In the data rows, 128 means zero.
Here is a table of points, one per row:
[ 81 145 111 140 182 106 114 107 154 147 121 158 160 136 168 105 141 147 139 113 156 144 130  56  37 127 150  73 163 112 146 146]
[ 91  76 219 133  82  78 181 118 220  61 125 113 113  81 122 152 149 166  98  72 108 125  25 136 149 140 179  69 126 167 149 164]
[176 146 141 131 160 152  83 144 130 161 137 125 116  61  99 141 134 111 106 142 132 117 116  25 159 104 123 110 130 140 120 159]
[167 170 108 155 138  15 114 176 160 155 106 150 141 147 200 111  81  93 142  93 118  78 122 156 153 116 133 101  95 118 153 159]
[125 100  91 171 152 124 137 154 126  77 104 173 155 130 153 137  86  86 118 126  76 152 164  45 132 129 148 162  87 202 183  74]
[109 172 153 119 134  68 123  87  96 144 183 151 129 135 119 134 151 121  87  53 113 156 135 131 151 161 131 123  79  97 134 116]
[125 133 125 107 133 146  85  60 138 134 123 169 140 102  40 134  38 207  92 149 131 148 216 162 141  98 160  73 119 135 164 148]
[136 111 124 127 168 125 142 173 142  96 181 149 112 123 127 150 144 103 146 174  59 149  72 137 156 104 120 147 141  47 122 140]
[ 90 114 199 100 112 128 122 143 140 152 110 138 147 110 120  98 128 141 135  92 148 129 178 150 197 153  92 142  98 131 102  39]
[151 166 155 112  89  95 163 115 113 104  70  66 153 137  75 189 132 137 134 103 153 147 137  87 119  89 126 126 172 129 172 134]
[127 127  99 164 164 152 150 188 138 127 113 125  87 159  72 104 137  86 181  83 140 104 160 102 123 149 112 139  83 133 176 128]
[ 94 134 135 104 199 124 123 142 147 124 118 113 171 149 107 100 168 127   0 149 173  86 104  99 146 178 128 100 121 104 154 144]
[118 130 120  70 174 130  92 100 151 124 115 106 108 111 100 139 159  76 227 127 160 113 160 131 184 135 122 127  54 127 130 168]
[156 107  69 127  87  98 145  73 163 153 106 110 130 121  96 124 123 161 141 145 111 138 122 107 132 144 108 233 155 137 143 157]
[160 117  81 112 128 104 130 125 139 142 177 138  67  95 111  99 182  94 161 187 134  87  97 188 125 121 135  76 158 191 183  75]
[151 124 142 141 181 170 125 126 105 134  87 158 132  90 116 134 146 119 126 104 109 128 137 142 131 133 116 138 112 117  90 122]
[128 150  98 182 107 126 124 114 129 125 159 166 132 187 117 114  59 140 145 160 161 116 111 109 129 139 102  67 139 126 107 150]
[195  88 161 126 138 145 146 122 149 195 135  98 109 186 154 137  93  87 121 173 125 108 157 128 102 108 133 102 138 134  89 114]
[105 130  97 103  86 153  73 136  76 101  79  95 133 145 137 121 192 102 110 145  48 141 165 147 138 155 145  94 204 166 161 131]
[185  96 110 151 139 142 125 132 150 115 158 106 148 167 155 134 145 122  59 105 125  73 149 127 154 107  96 133 135 117 132 145]
[147 129 174 127 116 125 122 145 115 144 155 162 109 157 164 151  92  97  98 143 148  88 170 122  86 115 114 125 138 152 105 121]
[141  96 112  88 136 124 180 155  90 141 136 182  61 138 172 149 130 109 126  81 138 214 132 142 101 153  89 128 109 101 157 133]
[117 107 113 162 111  92  87  93 127 156 119 111  81 142  90 174 182 104 120 162 148 170 138 162 123 151 156 118  27 115  72 141]
[ 31 205 115  90 118 139 255  67 183 152  91 108 138 145 119 198  76  61 108 147 120 121  79 167 143 110 105 139 116 183 130 102]
[135 130 103 127 101 123 139  70 174 160  71 104 106 117 119  98 135 153 143 140  99 146 127 119 122 120 124 234 162 134 147 158]
[135 162 147  83 103 118 204 115 141  52 116 109 151 138  67 144 112 140 114 153 178 125 149 138  82 104 137 130 148 132 137 160]
[ 85 138  91 172 164 140  86 149 143 106 158  61 120  96 175 188 116 131 132  89 147 161 137 147 154 125  76 149 138 138  64  85]
[ 98  98 115 150  70 129 104 130 110 119 141  96 152  86 134 121 128  71 175 118 214 182 150 125 134 140 119 142  63 111 131 154]
[111  92 132 130 143  92 108 102 121 156  80 132 103  89 133 123 113 173 129 143 145  96 118 146 114 151 158 243 185 135 121 158]
[126 138 158 129 172 153 119 145  92 137 131  64 141 133 172  77  92 170 162  98  60 124  75 118 101 163 186 151  87 183  93 147]
[131 123 133 155 154 119 122 106  91 119 214 118 132  42 123  81 140  74  96 148 136 130 104 173 101  73 130 141 132 216 213  77]
[103 139 152 139  51  57 115 161 171 145 106 129 197 111  97 143 158 164 174 108 122 140 123 130 148 128 123 124 112 116  79  31]
[118 148 151 164 130 116  89 170 152 112 154 139 120 151 102 115 111 174  88 177 104 111 126 135  75 152  13 132  83 166 150 172]
[ 78 127 109  69 162 129 133 189 148 113 144 156 151  95 131  95  93 188 134 151 119 144 152 164 118  66  88  90 127 154 116 193]
[144 172 224 126  65 119  85 121 108  85  73  56 161 159 114 145 115  87 179 148 129 153 139 172 127 118  82 169 162  53 167 157]
[137 147 106 180 155 127 146 122 150 121  89 115 124 150 126 107 183 168 106 106 122 164 120 202  92 125 133 130  77  99  86  72]
[178 130 119  63 141 103 120 105 138  65 155 143 154 127 136 155 195 145 141  95 180 143 148 121  99 132 114 152  94 158  32  91]
[ 94  84 155 142 142 159 131 191  75 158  83 161 118 106 147 187 119 150 109 155 168 109 106 119 122  93 111  98 133 130 138 123]
[137 132 173 138 172 124 104  92 130  57 118 194 127 171 179 157 111 101 134 173 105  93 134 120 139 104 124 136  98 149 122 116]
[108 154 132 125 123 124 122 155 102 177 159 126 136 151 125 116 144 149 110 109  88 115 180 121 115  22 128  94 117 142 131 169]
[110 218 121 135  82 124 215 113 111 112 151  77  59  21 175 150 113 191  96 175 102  89 182  83 154 198 144 136 116 102  89 148]
[102 111 121 110 113  87 118 130  77 132 130 143 111 148 129 104 125 176 111 146 165  72 132 137 131 149 179 238 191 102 111 164]
[122 101 111 119 110  90  94 111  68 111  96 111 108 145 127 122 169  90 130 152  95 156 142 146 164 173 126  78 222 164 144 128]
[188 160 101 122 133 119  99 101  65 109  88 115 131  85 111  78 161 137 189 154 164 122  78 189 146 159 109  73 186 157 166  85]
[175 132 161  92 143  99 140 193  73 183 125  91 145 160 127  89  77  93 111 165 137 171  75 109 136 132 162 139  80 155  82 122]
[169  93  91 109 162 178 138 157 144 137 108 144 143 145 114 155 134 126  99  94  82 134  96 140 119 152 121 127 135 104 132 137]
[117  97 107 106  80 105 133 103 130 165 112 154 101 118 121  85 138 181 124 130 128 137 134 105 151 121 133 238 177 130 129 153]
[ 67 101 190 128 163 149 129 120 183 165 209 120 160 130  88 120 144  93 135 102  87 106 123 117 125 155 128 142 176  76 104  77]
[154 101  97 156 103 193 153 115 129 139  99 127 162 132 224  99 156 117  64 146 132 123 106 123 163  79 144 123 113  86 130 129]
[150 141 167  96  48 126 177 122 167  89 114  82 138 114 102 169 143 138 131 117 132 114 126  76 119 124 152 103 158 120 184 135]
[152 138 128 121 187 120  98 111 158 151 156 104 117 122 195 150  98 132 139 113 147 158 148 102  74  94 132 101 162  99 164 112]
[118  77 107 128 147 104 149 133 148 107 125  85 137 123  90 143  76 211 141 206 140 139 206 143 125 100 168  63 151 108 138 130]
[144 152 121 145 149 132 133 134 113 135 150 174 162 101 122 121 128  98 127 140  87 151  66 123 147  86 133 137 155  68 101 138]
[132 198 118 104  88 183  73 196 221 114 124 178  83 107 117 105 115  86  76  93 156 148 100 126 132 139 167 142 145 110  83  97]
[142 109  77 120 150 122 167 140  85 126 170 158 202 115 101 143 119 121 151  80 110 115 126 123 148 170 100 129 127 108  92 122]
[165 108 105 181 125 183 105 144 120 126 143 141 158 102 113 174  81 103  99  88 115 106  76 153  90 159 150 136 145 107 128 142]
[ 98 123 101 132 105 166 142 166 106 117 142 127 131 120 114 110 157 103 172 147 154 114 184 149  93 146 160 152  27  86 180  96]
[133 147 130 170 142 144 149 132  87 161 129 177 110 122 110 157 153 109 142  67 108  85 114 147 105 111 119 125 147 108 105 139]
[158 154 153 116 150 136 131 106 103 113 151 164  83 193 133 110 106 162 154 125  77 136  95 114 139 149 172 155  88 116 132  96]
[ 95 110 140 162 173 132 136 134 142 122 108 157 115 129 155 108 133 157 135 196 153 142 111  52 127 138 109  83 151  99 135 110]
[104 116  89 117  66 120  79 130  87  99 133 111 123 160 129 109 154  82 117 141 101 148 147 162 127 165 143  91 219 182 145 124]
[ 80 100 143  88  64 152  93  85 144 131 104 126 171 121 160 133 154  79 207 145 140 121 158 155 100 161 150 123  64 127 102 168]
[ 99 120  86  92 129 173  78 124  93 138 169  93  96 217 163 152 102 226 151  71 176  98  45 123 186 123 182 164 123 127 150 106]
[144  95 156 180 158 159 180 120 123  93 131 126  85 131 114  51 114  94 143  46 157 151 186 163 160 140 123 112 141 128  60 155]
[207 116 144 102  93 190 139  91 136 187 125 141 137 133 203 121 116 155 127 124 121 115 124 118 120 132  58  81 105 130 150 118]
[ 97 145 133 183 104 171 130 120 106 140 156 150 114 173 100 111 144 152 145 144 132 127 107  62 114  58 112  93 130 152 112 144]
Along one direction, these points spread out more than along any other. Take the direction at right angles to it along which they spread out most. Go by this last direction. Where along it does each point below lie, from 0 to 99? The average is 50, and the first point in the table lies past the average. One standard deviation of the points above along it is 16.
[104 116  89 117  66 120  79 130  87  99 133 111 123 160 129 109 154  82 117 141 101 148 147 162 127 165 143  91 219 182 145 124] 64
[103 139 152 139  51  57 115 161 171 145 106 129 197 111  97 143 158 164 174 108 122 140 123 130 148 128 123 124 112 116  79  31] 20
[158 154 153 116 150 136 131 106 103 113 151 164  83 193 133 110 106 162 154 125  77 136  95 114 139 149 172 155  88 116 132  96] 45
[105 130  97 103  86 153  73 136  76 101  79  95 133 145 137 121 192 102 110 145  48 141 165 147 138 155 145  94 204 166 161 131] 65
[188 160 101 122 133 119  99 101  65 109  88 115 131  85 111  78 161 137 189 154 164 122  78 189 146 159 109  73 186 157 166  85] 59
[207 116 144 102  93 190 139  91 136 187 125 141 137 133 203 121 116 155 127 124 121 115 124 118 120 132  58  81 105 130 150 118] 61
[118  77 107 128 147 104 149 133 148 107 125  85 137 123  90 143  76 211 141 206 140 139 206 143 125 100 168  63 151 108 138 130] 75
[ 67 101 190 128 163 149 129 120 183 165 209 120 160 130  88 120 144  93 135 102  87 106 123 117 125 155 128 142 176  76 104  77] 39
[110 218 121 135  82 124 215 113 111 112 151  77  59  21 175 150 113 191  96 175 102  89 182  83 154 198 144 136 116 102  89 148] 50
[ 80 100 143  88  64 152  93  85 144 131 104 126 171 121 160 133 154  79 207 145 140 121 158 155 100 161 150 123  64 127 102 168] 18
[152 138 128 121 187 120  98 111 158 151 156 104 117 122 195 150  98 132 139 113 147 158 148 102  74  94 132 101 162  99 164 112] 67
